128 stands for zero in the data rows.
Each row is a point on one of a few hidden curves, and its group is its curve. The rows also spread widely along one direction, which tells nothing about the groups. The first row asked about is in group 0, and each new group gets the next number.
The rows in order, each followed by its group:
[ 95 125 173 137 122 156  88 147 104  76 120 141 139 101 123 115 147 133
 134 137 141  97 112 122 114  99 135 126  92 128 128 144] 0
[130 152 114 103 122 139 132 149 120 137  94  90 162  93 112 126 136 130
 170 128 131 139 146 178 118 149 108 143 130 126 108 142] 1
[111 132 175 120 141 161  73 120 106  78 132 132 149  66 137 107 148 136
 148 141 132 113 107 143 112 117 141 151 120 137 129 145] 0
[ 92   3 109 155 217  28 251  73  71 136  93 148 230 255  78 239 214 255
   7 136 182  90 232   0 189 142  28   4  87 147 189  66] 2
[138 108 114 129 140  92 172 107 119 140 125 140 125 184 135 136 138 152
  80 135 128 133 149  86 157 138 119  96 125 142 146  99] 1
[188 131  92 120 122 120 126  75 149 158 163 109  97 113 147 109 108 135
 130 137  92 162 116 154 122 167 162 161 179 131 129 134] 1
[154 194 137  98  95 174  80 151 153 142 128  93 107  44 143  84  91  78
 208 129 113 158  91 224  95 147 155 196 166 128  88 165] 1
[126 154 146 132 102 126 130 146 130 130 137 141  90 151 143 113 104  98
 117 126 139 137 113 123 132 111 134 115 117 128 117 127] 1
[178 194 147 118 104 196  30  94 192 174 195  99  57   0 162  84  51  58
 227 119 100 177  47 235  75 155 183 245 238 108  92 183] 2
[127 142 111  99 132 138 141 151 118 130  90  87 175  95 104 130 145 141
 173 129 132 135 157 182 118 147 104 141 124 134 108 142] 1
[ 92  76  88 148 147 116 161 151 130  88 112 165 158 171 112 144 163 149
  91 110 104  88 151  64 152 103 127  93  75 119 168 105] 0
[149 191 145 115  82 166  83 158 147 137 139 113  76  72 147  82  82  67
 186 129 121 153  85 192 101 124 155 174 151 121  91 155] 1
[115 152 181 122 123 174  54 127 114  82 138 130 128  46 141  94 134 121
 163 142 125 122  90 160 100 112 153 171 129 127 114 160] 0
[164  94  83 128 146  82 179  77 123 152 130 119 140 170 126 148 149 175
  87 137 112 143 165 110 151 167 124 109 143 141 150  99] 1
[168 140 117 119 121 122 124  90 143 153 153 129  87 125 154 107 107 121
 121 133 104 154 111 133 131 152 160 154 165 136 128 124] 1
[156  99  95 123 147  88 171  82 123 147 129 128 134 166 128 139 145 169
  87 131 115 138 159 101 154 156 123 108 142 136 148 104] 1
[101 100 129 137 136  81 189 143  96 125 102 150 138 219 115 154 145 148
  58 131 153 112 168  59 164 109  93  56  77 139 142  92] 1
[127 163 187 122 119 182  36 129 120  82 145 128 113  31 152  82 124 109
 177 142 125 125  77 170  92 110 165 185 141 125 108 165] 0
[ 74  90 150 139 150 118 135 156  78  64  95 149 182 161 105 149 183 170
  95 141 153  76 155  73 142  94 105  72  52 134 149 115] 0
[134 154 144 134 104 127 128 144 127 130 135 146  82 150 145 114 106  95
 117 126 137 138 113 114 129 109 137 117 122 133 118 122] 1
[102 102 102 106 160  97 202 151  87 121  57 104 222 165  85 170 185 185
 116 132 151 113 208 118 151 143  57  77  83 142 135 108] 1
[160 153 130 127 107 129 112 104 146 146 157 137  75 121 159  99  94 101
 124 130 108 156  99 135 125 132 161 152 164 131 118 133] 1
[129 164 140 119 103 140 121 156 131 133 117 120 104 117 133 104 107  98
 147 129 135 139 115 153 122 117 134 135 122 126 109 134] 1
[118 167 173 135  96 184  38 154 138  80 160 135  86  58 149  85 109  83
 174 136 119 116  65 163  90  96 177 173 123 119 110 165] 0
[148 158 109 131 100 189  56 127 186 114 173 144  69  46 159  69  85  63
 178 107  60 131  59 173 105 113 204 208 161 106 126 157] 0
[ 93  81  96 102 175  79 227 155  74 119  37 103 250 191  72 186 208 205
  95 129 160 100 231  96 164 148  40  51  65 147 146  98] 1
[165 104  86 122 140  93 165  79 128 154 139 117 131 155 131 138 141 169
  97 138 105 143 157 113 146 163 129 121 151 139 140 109] 1
[105  60 114 131 184 116 139  90 111  91 121 147 194 134 110 149 185 191
  95 127 115  99 153  80 154 130 117 109 116 132 169 111] 0
[104 140 173 133 126 160  74 140 105  72 127 133 140  87 136 111 143 130
 144 136 138 105 103 136 111 108 145 137 102 130 119 145] 0
[109  95 148 119 168 133 109 104  99  81 122 139 181  99 124 130 171 174
 120 139 126 104 138 109 136 129 120 130 117 135 148 127] 0
[ 46  39 132 155 174  81 196 168  63  59  66 163 225 233  79 189 217 207
  43 135 170  56 201  15 173  85  66  11  10 135 173  85] 0
[130 116 122 131 135  92 165 119 117 132 124 149 114 182 133 138 133 138
  82 132 134 131 145  85 154 121 119  91 116 135 140 103] 1
[163 118 103 122 135 107 148  85 131 148 144 126 114 142 140 127 128 148
 102 135 108 147 137 120 145 154 139 134 152 136 139 114] 1
[108  47  85 133 186  39 249 105  81 131  84 147 197 255 101 192 196 220
  15 136 150 106 220  18 193 137  64  26  73 153 177  64] 1
[190 139 106 118 110 128 109  72 152 159 168 108  82  97 152 103 105 121
 139 132  91 163 105 163 118 167 174 176 193 134 124 135] 1
[101 119 114 137 134 129 154 163 141 154 110 119 159 144 102 164 126 120
 141 107 144 118 146 134 129 122  87 108 121 111 125 130] 2
[ 83 104 168 133 150 132 119 139  87  68  99 142 178 128 115 134 174 167
 110 144 153  91 144  95 133  99 111  96  77 135 135 127] 0
[113 112 153 122 163 144  96 107 100  77 121 136 170  83 130 124 167 165
 127 137 123 110 130 124 127 123 129 139 120 135 136 138] 0
[ 93 110 107 138 133 126 158 169 140 148 100 117 165 160  94 174 132 121
 142 105 152 113 159 123 130 124  82 102 113 112 130 125] 2
[135 157 150 128 102 131 119 141 136 137 148 144  72 140 150 109  93  89
 126 130 129 141 103 124 128 111 144 131 133 130 116 126] 1
[120 153 147 128 104 128 132 157 125 130 126 136 102 148 132 119 111  99
 121 129 142 133 124 121 132 106 128 113 110 131 121 124] 1
[116  80 108 135 159  64 208 112  94 129 101 151 157 230 116 165 162 176
  47 133 145 117 180  49 179 123  90  52  90 145 159  85] 1
[165 119 141 142 139 137  90  56 148 159 184 121 100  95 144 139 106 131
 138 134 131 152  92 142 106 151 146 168 203 125 126 143] 2
[137 109 115 128 139  93 170 111 120 137 128 149 120 185 133 131 135 147
  83 135 128 131 146  90 153 132 122  98 124 137 141 103] 1
[ 96 117 139 148 115 148  91 164 127  83 130 150 118 123 123 113 138 114
 128 121 128  93 106 109 119  92 149 126  87 119 132 134] 0
[125 129 136 136 121 105 156 136 114 130 129 145 105 179 136 131 121 120
  90 130 137 126 134  91 142 114 122  99 110 130 130 110] 1
[122 142 137 134 114 116 141 148 120 134 123 145 102 171 139 124 112 114
 102 136 142 129 129 107 141 108 122  98 108 132 122 110] 1
[165 126 111 124 127 106 141  89 134 147 145 129 105 143 149 118 122 139
 105 131 109 148 127 123 139 153 143 133 155 137 135 119] 1
[ 68  31 105 143 184  16 255 142  53 110  52 172 218 255  81 214 211 228
   0 134 179  80 250   0 213 106  24   0  18 147 180  48] 1
[158 123 133 132 147 135 105  67 150 163 164 116 118  90 137 139 113 139
 149 133 126 151 112 156 111 162 131 165 199 127 126 143] 2
[133 168 149 129  96 143 106 155 137 139 144 132  82 128 148 105  89  74
 138 127 134 143 100 140 119 108 146 132 125 124 106 142] 1
[137  75 131 142 176  93 151  58 114 153 147 130 157 151 121 181 150 182
  91 139 146 129 152  93 134 155 104 108 160 134 148 113] 2
[172 194 150 127  79 163  63 118 166 152 180 129  25  76 177  63  57  52
 166 130 105 166  52 179 100 125 192 192 180 121  99 153] 1
[101 140 170 138 112 163  71 153 113  81 135 141 124  91 126 106 132 110
 145 134 133 101 102 134 105  96 150 137  98 120 123 149] 0
[125 136 111 100 134 131 149 148 114 131  85  88 189 105 100 134 149 150
 163 124 132 128 164 167 127 147  94 128 120 136 115 136] 1
[152 153 139 130 105 128 118 121 137 143 150 139  75 136 155 106  94  99
 122 127 114 146 104 130 128 120 153 142 146 129 121 130] 1
[117  59 108 136 193  81 190  85 103 151 108 127 196 179 102 194 174 202
  87 130 150 118 185  80 155 154  68  80 133 133 158 102] 2
[117  99 126 140 137  84 186 134 105 131 111 148 132 209 127 149 140 142
  68 134 145 118 159  66 160 112  98  70  90 138 143  93] 1
[102 118 131 135 125 100 175 158 106 127 100 147 132 199 118 149 138 130
  83 128 156 114 158  76 153 100  99  70  81 135 134 103] 1
[179 141 147 133 130 152  62  51 161 167 194 111  83  54 152 121  89 118
 165 138 117 165  75 174  92 162 161 199 228 124 112 154] 2
[112 123 114 106 141 113 174 155 102 125  77 104 191 142 102 148 160 159
 134 130 144 123 174 133 141 138  78  99  94 134 125 115] 1
[200 183 123 123  91 154  71  76 171 160 186 115  43  58 175  73  66  84
 169 130  81 179  63 194 103 156 201 212 209 131 106 156] 1
[125 166 140 121 103 135 124 156 131 130 121 125 109 126 131 113 109  97
 144 130 136 135 120 148 118 117 131 131 115 126 113 136] 1
[ 97 106 132 137 136  88 196 153  98 118  98 149 147 220 111 158 148 146
  64 132 162 107 172  60 163 107  90  50  68 134 144  94] 1
[ 91 119 168 136 136 148  94 146  96  68 118 137 151 113 124 118 154 141
 127 137 144  99 119 113 117 102 130 119  87 129 133 139] 0
[120 149 142 126 107 126 130 161 124 129 123 132 108 149 132 116 114 102
 122 127 141 129 125 127 133 112 126 111 109 128 117 125] 1
[180 158 124 122 104 138  98  92 156 154 170 125  62  99 167  93  88  98
 140 132 102 162  91 159 116 149 171 176 181 131 114 137] 1
[178 104  82 127 135  99 160  71 131 158 144 110 121 146 134 136 138 162
 109 138 104 151 146 129 132 171 142 135 159 138 140 119] 1
[118 104 114 131 152 117 147 125 136 154 119 119 163 133 111 163 136 143
 135 115 137 125 149 126 134 140  91 119 146 126 135 123] 2
[115 158 162 142  96 179  45 157 141  84 151 143  86  73 141  93 114  86
 164 131 125 110  70 154  93  89 178 164 118 114 117 157] 0
[129 128 136 133 124 106 155 128 119 134 128 145 107 171 139 128 119 125
  92 132 134 130 133  94 145 116 128 101 113 139 135 112] 1
[127 159 120 129 119 160  97 151 166 161 145 109 111  80 124 129  89  83
 187 108 127 138  98 179 102 131 128 169 164 106 105 154] 2
[ 80  80 119 153 134 124 136 160 111  78 113 162 154 175 108 143 163 143
  90 122 135  76 145  70 139  89 123  82  59 123 157 113] 0
[205 170 112 118  96 147  75  70 170 166 187 108  53  62 168  82  74  90
 166 138  82 179  68 197  98 164 199 213 212 129 113 151] 1
[132 112 119 130 132  94 164 112 120 138 128 143 114 177 135 136 134 144
  83 135 131 132 144  88 153 127 117  96 120 144 139 102] 1
[143 191 157 125  87 155  85 152 146 139 146 128  70  97 151  86  77  64
 165 127 126 149  82 168 107 116 160 161 143 126  98 149] 1
[180 134 101 124 121 123 125  78 149 157 159 116  93 111 149 107 110 131
 130 134  99 159 115 152 123 166 166 161 179 133 131 125] 1
[130 113 121 123 151 132 135 111 143 158 137 119 149 111 117 153 121 135
 146 117 135 134 134 139 127 147 106 140 159 122 130 132] 2
[ 81  94 103 156 129 106 180 183 128 152  88 105 174 199  67 205 147 138
 124 114 177  99 176 109 123 120  66  68  81 111 134 118] 2
[ 84 101 167 131 155 127 121 138  77  64 101 141 185 135 112 138 182 175
 109 139 151  86 149  92 135 103 108  98  75 139 141 122] 0
[128  64 119 134 188  85 172  65 112 153 130 123 180 163 108 188 164 199
  90 134 148 128 171  82 147 157  83  97 154 138 153 110] 2
[114 156 171 145  99 180  51 156 131  80 149 141  95  70 141  85 114  88
 162 131 126 114  77 153  93  95 174 163 116 117 121 160] 0
[ 74  81 132 156 145 122 143 164  95  71 100 157 166 181 104 150 174 158
  86 128 148  72 152  66 143  85 110  71  46 127 158 110] 0
[108  93 138 121 170 133 122  99 103  83 120 144 185 103 120 133 174 185
 116 138 123 102 145 102 143 130 122 126 120 134 152 123] 0
[147 168 149 136  93 147  99 130 148 142 162 137  57 121 156  90  78  75
 138 126 122 151  84 143 116 115 161 149 146 129 115 139] 1
[147 190 141 107  87 173  84 152 149 144 133 101  97  60 144  90  91  75
 194 126 119 157  91 203  94 135 154 181 154 128  92 159] 1
[124 149 129 108 115 133 136 153 116 131 102 109 146 114 116 119 125 122
 152 132 131 137 144 156 130 138 111 131 120 131 115 134] 1
[ 89  87 108 150 132 127 134 160 129  85 122 157 142 164 113 138 155 134
  99 118 117  84 132  76 144  93 139  96  71 116 158 121] 0
[135 142 128 128 128 152 110 126 161 160 146 110 127  88 124 135 105 107
 173 113 124 141 108 162 113 135 121 163 170 116 114 141] 2
[158  73  72 127 158  70 198  81 116 146 120 120 158 191 113 163 163 193
  73 133 118 134 183  93 157 167 104  94 132 144 157  98] 1
[145  75  84 126 162  69 201  85 111 143 112 127 154 195 117 163 160 193
  66 139 119 130 180  80 163 161 108  85 123 147 157  93] 1
[ 81  92 102 154 129 106 182 186 125 152  90 112 174 198  68 202 147 137
 128 109 179  99 176 107 126 118  63  69  81 111 133 116] 2
[ 89  82 118 140 152  64 222 149  88 118  82 155 167 254 109 173 170 169
  40 131 163 100 192  30 179 107  71  24  58 141 157  76] 1
[ 93  97 103 113 159  86 211 162  85 117  58 120 215 189  89 170 181 181
  91 133 161 106 206  94 163 133  59  64  67 137 138 101] 1
[125 165 123 146  86 170  91 181 170 169 141  97 100  94 110 142  78  60
 199 105 144 136 100 190  82 121 130 161 145 101 101 164] 2
[164 208 129  92  89 190  59 144 159 143 137  80 104   7 142  79  90  79
 231 128 102 164  84 251  76 154 165 219 184 118  77 179] 1
[122 126 121 128 138 139 125 129 151 156 133 112 136 104 119 148 114 114
 157 112 132 132 126 145 121 138 107 143 154 116 122 137] 2
[121 115  98 141 122 148 104 142 153  95 142 154 116 115 138 109 128 111
 133 106  82 106 103 117 132 107 168 148 113 112 148 127] 0
[166 226 159 117  61 192  40 151 171 147 167 111  34  33 172  56  52  34
 207 127 110 167  46 222  77 124 193 216 178 117  77 179] 1
[122 145 124 111 121 126 143 157 117 133  94 111 150 135 118 129 135 125
 135 130 136 131 147 142 132 130 107 118 105 129 117 124] 1
[161  80  75 124 154  76 188  81 120 150 123 116 148 179 124 155 157 189
  76 133 116 136 177  95 159 166 115  99 134 146 155 102] 1
[146 191 133 128  83 194  57 160 190 173 164 103  75  34 137 102  54  42
 225 106 114 158  63 219  77 132 162 214 189  98  91 178] 2
[168 119  99 122 135 101 150  78 136 150 139 125 114 143 138 126 128 147
 109 137 105 149 136 123 140 156 144 139 156 134 135 117] 1
[127 171 129 137  82 173  79 181 179 169 150  99  87  78 112 123  71  50
 210 108 139 141  82 201  79 124 136 174 157  98  92 167] 2
[107 141 174 130 123 161  67 143 112  80 131 137 128  78 133 103 137 119
 149 139 136 105  97 140 105 102 151 147 109 127 122 152] 0
[110 141 116 137 110 147 126 176 158 155 125 112 128 125  99 150 102  87
 171 106 145 124 124 158 105 122 109 135 129 106 112 141] 2
[ 75  64 146 126 193 101 166 119  69  69  80 142 232 163  99 166 209 212
  77 140 149  81 184  62 161 121  77  69  69 141 160 101] 0
[135 130 129 132 121 104 149 124 123 135 135 143 103 168 140 123 116 121
  95 131 137 131 130 102 139 122 130 107 121 133 134 112] 1
[ 61  37  87 139 196  58 249 156  96 140  54 136 245 247  67 230 195 209
  64 114 169  86 237  36 184 126  16  13  60 129 170  79] 2
[114 103 146 120 166 143 100  98 105  83 126 140 174  84 127 126 163 173
 128 133 115 107 129 116 130 126 133 141 128 133 141 132] 0
[167 122 144 142 144 128  94  60 146 159 179 120  97  94 142 139 111 137
 138 137 128 152 102 141 105 157 144 164 206 128 131 138] 2
[ 74  84 101 155 142  97 196 192 119 151  79 114 190 213  69 211 158 147
 114 110 178  92 189  94 140 117  57  56  72 114 139 111] 2
[162 207 164 128  65 173  58 136 165 146 175 129  24  74 170  67  52  39
 173 130 112 165  45 185  96 114 189 191 173 121  92 162] 1
[161 212 152 109  69 184  56 149 165 144 156 107  55  39 159  68  61  47
 207 128 111 169  59 218  87 124 177 205 172 122  79 170] 1
[ 75  72 118 136 160  58 240 163  75 110  55 152 194 255  90 193 189 187
  33 130 170  92 213  28 186 105  53   4  31 144 156  68] 1
[122 138 122  99 131 124 152 153 111 132  84  98 176 115 108 132 145 140
 157 129 136 133 159 161 130 148  99 126 113 134 120 127] 1
[136  80 132 147 166  96 148  69 120 151 149 136 143 160 120 172 145 175
  92 134 147 127 140  89 134 147 105 105 160 130 150 114] 2
[139 121 138 126 148 165  67  84 148  98 160 140 133  49 145 105 134 133
 157 126  91 130  94 146 112 136 167 188 166 122 137 151] 0
[156 198 137  99  88 180  74 145 151 142 133  92 105  30 140  82  94  80
 210 128 107 157  90 228  87 147 153 196 169 119  86 168] 1
[151 182 129  99 102 169  97 143 142 138 120  89 121  55 136  93 107  97
 202 125 118 151 111 213  97 147 142 183 156 125  89 158] 1
[120 151 146 127 108 128 131 161 125 135 126 135 105 144 134 119 109  99
 126 132 139 131 121 127 128 112 131 118 112 127 113 127] 1
[130 160 126 104 116 144 124 153 128 135 104 102 140  96 123 116 123 119
 167 126 129 139 132 174 119 140 119 143 128 132 100 138] 1
[157 188 131 139  67 216   9 142 202 115 199 143  26  12 171  48  56  28
 207 106  63 140  15 203  80 106 238 242 177  98 110 180] 0
[109 105 116 152 124 144 110 156 144  90 134 158 123 140 122 122 138 113
 119 115 104  93 113 103 132  94 157 127  90 115 152 130] 0
[112 139 134 124 117 118 152 158 115 129 108 129 128 160 121 130 129 118
 114 129 144 125 148 120 138 119 106 102 100 132 118 122] 1
[165 174 142 125  95 147  90 106 154 154 167 133  52 103 161  84  77  81
 146 130 107 163  86 160 116 133 175 171 173 125 112 139] 1
[102 112 118 116 139  93 190 155  92 120  72 120 187 180 105 156 164 158
 105 131 157 110 185 100 155 124  72  73  77 140 130 103] 1
[106 120 131 152 113 153  90 162 140  88 144 153 106 123 129 112 127 104
 130 120 110 101 100 112 117  91 161 132  94 116 143 136] 0
[116  65  93 131 171  54 231 103  91 130  94 146 181 240 111 176 178 202
  35 133 143 116 202  38 184 135  77  43  88 146 164  69] 1
[ 96 101 104 106 159  89 207 158  87 118  58 111 214 180  87 164 178 182
 103 129 157 107 204 102 160 139  64  65  72 143 134 100] 1
[130 163 137 117 108 141 124 154 130 134 108 115 125 112 128 112 113 104
 154 126 132 140 126 155 120 128 126 137 122 130 108 135] 1
[193 137  90 119 115 127 118  72 158 162 163 100  86  99 146 111 108 129
 140 137  92 166 111 168 113 171 172 176 192 132 124 140] 1
[175  93  75 126 140  94 166  73 131 154 136 108 132 155 123 143 141 172
  98 137 108 143 157 123 140 175 137 126 156 141 140 111] 1
[ 81  83  98 137 161  96 197 159 119 145  85 124 200 188  78 192 158 159
 107 107 160 103 188  87 154 130  55  69  91 120 140 104] 2
[112  92 134 124 173 137 111  90 120  91 133 145 171  97 127 131 166 174
 120 129 108 110 132 104 129 129 126 141 132 131 150 128] 0
[149 123 121 127 132 105 151  99 128 143 141 139 105 157 143 125 123 137
  97 136 119 138 134 107 144 135 134 116 138 133 134 114] 1
[150 185 152 131  87 146  87 132 150 138 164 137  47 108 165  83  69  66
 147 130 116 157  78 156 106 117 168 165 154 125 108 143] 1
[165 124 109 124 131 110 141  90 136 149 146 121 102 139 144 118 122 135
 108 133 107 150 124 125 136 149 143 138 156 132 132 118] 1
[133 173 142 113  99 146 112 155 135 135 123 109 106  92 136 101 105  86
 164 126 124 141 114 175 111 125 138 153 134 127 101 146] 1
[119 138 172 116 134 168  60 118 112  79 133 131 142  49 143  97 143 130
 159 140 123 119  97 154 106 121 153 170 139 133 120 154] 0
[146 102 104 127 146  87 178  91 118 139 128 135 135 183 130 142 143 162
  77 136 123 138 161  87 155 144 116  96 128 139 147 101] 1
[ 90  97 110 117 154  81 208 165  83 117  64 126 202 205  93 170 175 174
  84 131 158 105 202  78 162 124  58  50  64 137 137  97] 1
[110  98 119 139 145  77 193 122 103 132 117 148 139 212 125 154 151 152
  60 131 143 119 165  60 170 120  98  64  96 140 150  89] 1
[ 91 110 144 152 126 139 107 163 116  78 125 152 137 137 119 127 149 126
 114 126 136  87 119  97 127  91 139 109  74 120 142 128] 0
[143 126 143 123 143 169  57  84 147 100 163 136 128  42 146 100 129 130
 162 128  93 128  91 154 109 135 169 191 168 121 132 153] 0
[151 191 132  93 100 173  81 144 149 144 122  83 125  37 136  89 105  91
 211 129 111 157 105 229  93 152 149 196 165 124  88 164] 1
[119 141 133 152  91 169  62 157 159  92 159 148  80  86 146  88 106  76
 157 117  94 111  74 141 101  95 191 168 118 107 127 152] 0
[ 96 118 126 128 135 100 186 163  99 115  87 136 160 192 111 149 154 144
  89 128 156 114 170  87 156 111  88  65  70 136 134 101] 1
[110 151 119 141 101 157 110 181 165 162 128 107 113 111 109 150  93  76
 184 107 142 126 113 172  96 117 121 143 134 103 107 150] 2
[143 128 125 126 125 108 149 114 123 137 138 141 103 164 143 121 117 129
  97 133 127 139 131  99 144 125 135 113 129 136 127 113] 1
[132 167 148 135  97 136 113 149 137 131 142 139  81 136 145 105  95  85
 129 129 134 140 102 135 120 113 148 132 124 129 112 133] 1
[186 149 151 135 130 159  52  51 168 170 203 114  72  47 159 110  82 107
 170 135 114 172  68 182  87 162 172 209 236 126 115 164] 2
[110 129 115 109 137 113 172 157 105 125  77 109 179 142 103 147 157 153
 129 129 145 121 174 129 143 140  88 102  94 136 122 114] 1
[141 157 113 137  94 186  54 145 181 109 179 148  64  60 156  71  87  68
 173 109  75 127  53 167 103 110 210 200 150 101 123 156] 0
[138 142 106 134 108 175  75 139 174 108 169 147  82  73 152  80 100  82
 163 106  70 122  73 153 114 115 195 184 144 108 133 144] 0
[ 94 107 126 128 138  89 190 164  95 122  84 142 163 208 107 158 158 154
  74 130 166 108 177  75 163 110  79  58  69 136 142  99] 1
[156 207 163 126  66 175  57 145 164 144 170 126  32  74 168  72  56  39
 175 127 112 158  51 184  92 114 185 186 164 118  96 159] 1
[102 111 159 118 155 136 107 119  90  75 112 136 179  98 125 127 170 166
 126 137 137 104 135 112 131 118 122 124 106 141 139 129] 0
[104 118 131 150 110 156  91 160 139  87 139 157 110 121 126 114 128 104
 128 124 114  96  99 112 118  90 164 136  96 112 141 136] 0
[108 132 140 132 118 112 154 164 112 128 105 141 123 179 128 130 131 118
  97 128 151 123 140 101 144 109 108  87  93 134 125 116] 1
[108 134 141 149 106 165  73 157 139  88 147 148 101 109 131 103 119  95
 145 125 114 100  88 129 109  93 172 142 101 115 130 146] 0
[129 145 120 147  99 177  66 148 174 100 160 152  78  83 145  86 103  75
 159 111  86 111  72 147 107 104 192 175 125 105 133 149] 0
[122 113 147 118 157 157  82  96 115  91 139 136 153  67 133 114 152 153
 145 128 109 113 110 130 118 131 143 162 145 127 139 141] 0
[138  99 127 128 166 115 137  76 133 158 143 113 153 121 121 160 136 161
 119 127 134 140 141 121 129 159 106 135 176 132 136 124] 2
[116 132 118 107 132 116 160 157 103 129  81 110 172 139 111 135 148 143
 134 130 142 125 164 135 140 130  96 104 102 136 124 120] 1
[105  28 108 141 214  49 216  67  89 146 100 135 225 222  89 221 199 245
  45 137 171 104 215  32 173 156  46  41 118 141 175  77] 2
[155 158 138 127 103 135 110 115 143 148 158 138  64 121 161  95  89  94
 127 132 113 154  94 143 124 124 159 151 159 127 114 132] 1
[132 166 150 131  92 140 111 155 136 133 134 131  81 129 146 106  94  83
 136 127 135 139 101 137 119 108 141 130 126 124 108 134] 1
[124 159 146 130 100 128 123 154 131 133 137 136  88 143 141 112  97  88
 125 128 140 135 111 132 128 111 134 126 119 130 116 127] 1
[147 103 129 131 160 115 131  66 132 160 150 119 141 116 125 160 131 158
 125 132 134 145 135 127 122 160 110 138 182 128 133 125] 2
[101 127 112 143 115 137 144 184 147 153 110 111 143 141  92 167 115 103
 162 108 154 113 139 146 120 117  94 112 116 110 117 135] 2
[151 183 157 137  84 154  86 141 154 139 158 134  47 106 162  84  72  63
 153 130 121 150  75 159 104 110 169 162 148 123 102 144] 1
[113 133 130 115 128 115 160 159 111 125  95 124 144 161 116 137 138 129
 116 130 143 124 154 122 141 115  99  91  93 133 123 118] 1
[ 68  50 135 127 196  91 181 118  58  67  69 148 243 181  88 175 220 234
  62 137 154  79 197  45 167 117  69  54  57 145 167  93] 0
[209 220 148 118  65 191  20  91 195 166 211 112   0  13 199  38  34  35
 204 132  78 195  15 231  77 143 230 250 236 120  88 180] 1
[188 132  89 123 119 119 124  71 151 162 162 107  93 110 144 118 113 138
 132 137  94 160 119 155 121 172 167 168 186 134 129 132] 1
[127 160 183 118 115 182  40 123 120  84 149 126 116  29 146  80 121 107
 178 138 120 126  75 179  92 116 171 186 147 126 109 164] 0
[123 136 115 146  98 170  73 148 166  98 159 153  85  89 146  93 107  83
 156 111  88 110  77 141 107 104 190 170 123 105 138 149] 0
[186 148 113 118 113 127 114  81 152 157 168 116  78 102 161 102 100 115
 134 130  95 165  97 159 124 160 169 172 187 132 124 137] 1
[150 182 153 132  86 148  87 136 148 142 163 140  51 110 163  85  82  71
 144 128 122 155  77 151 114 115 168 156 152 126 107 142] 1
[109  78 108 133 177  92 184 110 115 152 107 127 194 169 102 190 160 178
  99 120 150 117 182  90 151 143  67  86 126 128 152 108] 2
[ 85  88 106 113 163  74 226 164  79 119  48 120 222 208  83 180 191 192
  82 126 161 102 216  78 169 126  52  39  52 141 143  92] 1
[142 122 128 127 151 129 118  87 146 163 149 114 134  96 131 144 119 139
 150 122 129 148 119 146 115 155 120 155 182 124 126 138] 2
[170 214 138  94  83 195  49 141 163 144 145  79  90   4 154  64  76  62
 235 129 104 173  75 255  80 151 171 228 187 118  76 182] 1
[114  92  85 133 143 126 144 137 140  98 122 159 147 144 126 126 146 140
 103 107  86 101 133  91 147 117 143 123 103 119 158 114] 0
[111  87 136 124 178 129 122  93 107  86 122 143 184 104 119 137 175 182
 115 130 116 103 143  98 136 130 125 130 122 131 154 121] 0
[111 141 139 128 115 117 150 158 117 124 110 132 121 164 129 126 122 114
 114 127 147 122 141 114 139 112 112  99  99 131 117 119] 1
[135 179 130 138  87 179  75 174 183 165 150 105  84  68 123 121  68  52
 211 105 132 146  80 206  86 123 143 186 167 102  96 168] 2
[114 150 135 119 113 125 144 164 121 131 101 128 130 141 124 125 124 116
 133 125 145 131 139 133 134 116 114 112 107 128 113 125] 1
[113 120 108 103 145 109 179 148 101 125  70  97 205 135  93 154 170 166
 141 129 140 123 181 142 138 150  78 105 102 137 125 127] 1
[ 95 107 120 120 139  94 196 163  93 118  74 131 176 197 101 158 159 158
  90 126 157 109 180  88 158 115  74  61  72 134 132 102] 1
[179 147 147 132 132 152  62  51 165 167 194 111  84  49 152 113  90 120
 170 136 114 166  78 176  91 166 162 202 230 122 110 161] 2
[141 120 130 123 149 132 119  91 146 159 145 112 137 103 130 148 118 136
 147 121 131 143 126 143 119 154 113 151 174 127 128 134] 2
[146  94 134 134 164 111 128  59 130 157 161 125 140 124 127 161 133 166
 115 137 141 143 133 116 127 156 115 138 182 134 134 129] 2
[136 138 136 134 113 113 139 128 130 139 138 140  96 155 145 115 108 109
 102 131 130 138 119 112 139 117 134 112 124 130 131 116] 1
[165 124 107 122 129 110 137  89 137 149 147 126 101 136 148 117 117 136
 110 130 108 151 126 130 131 154 147 140 161 136 134 118] 1
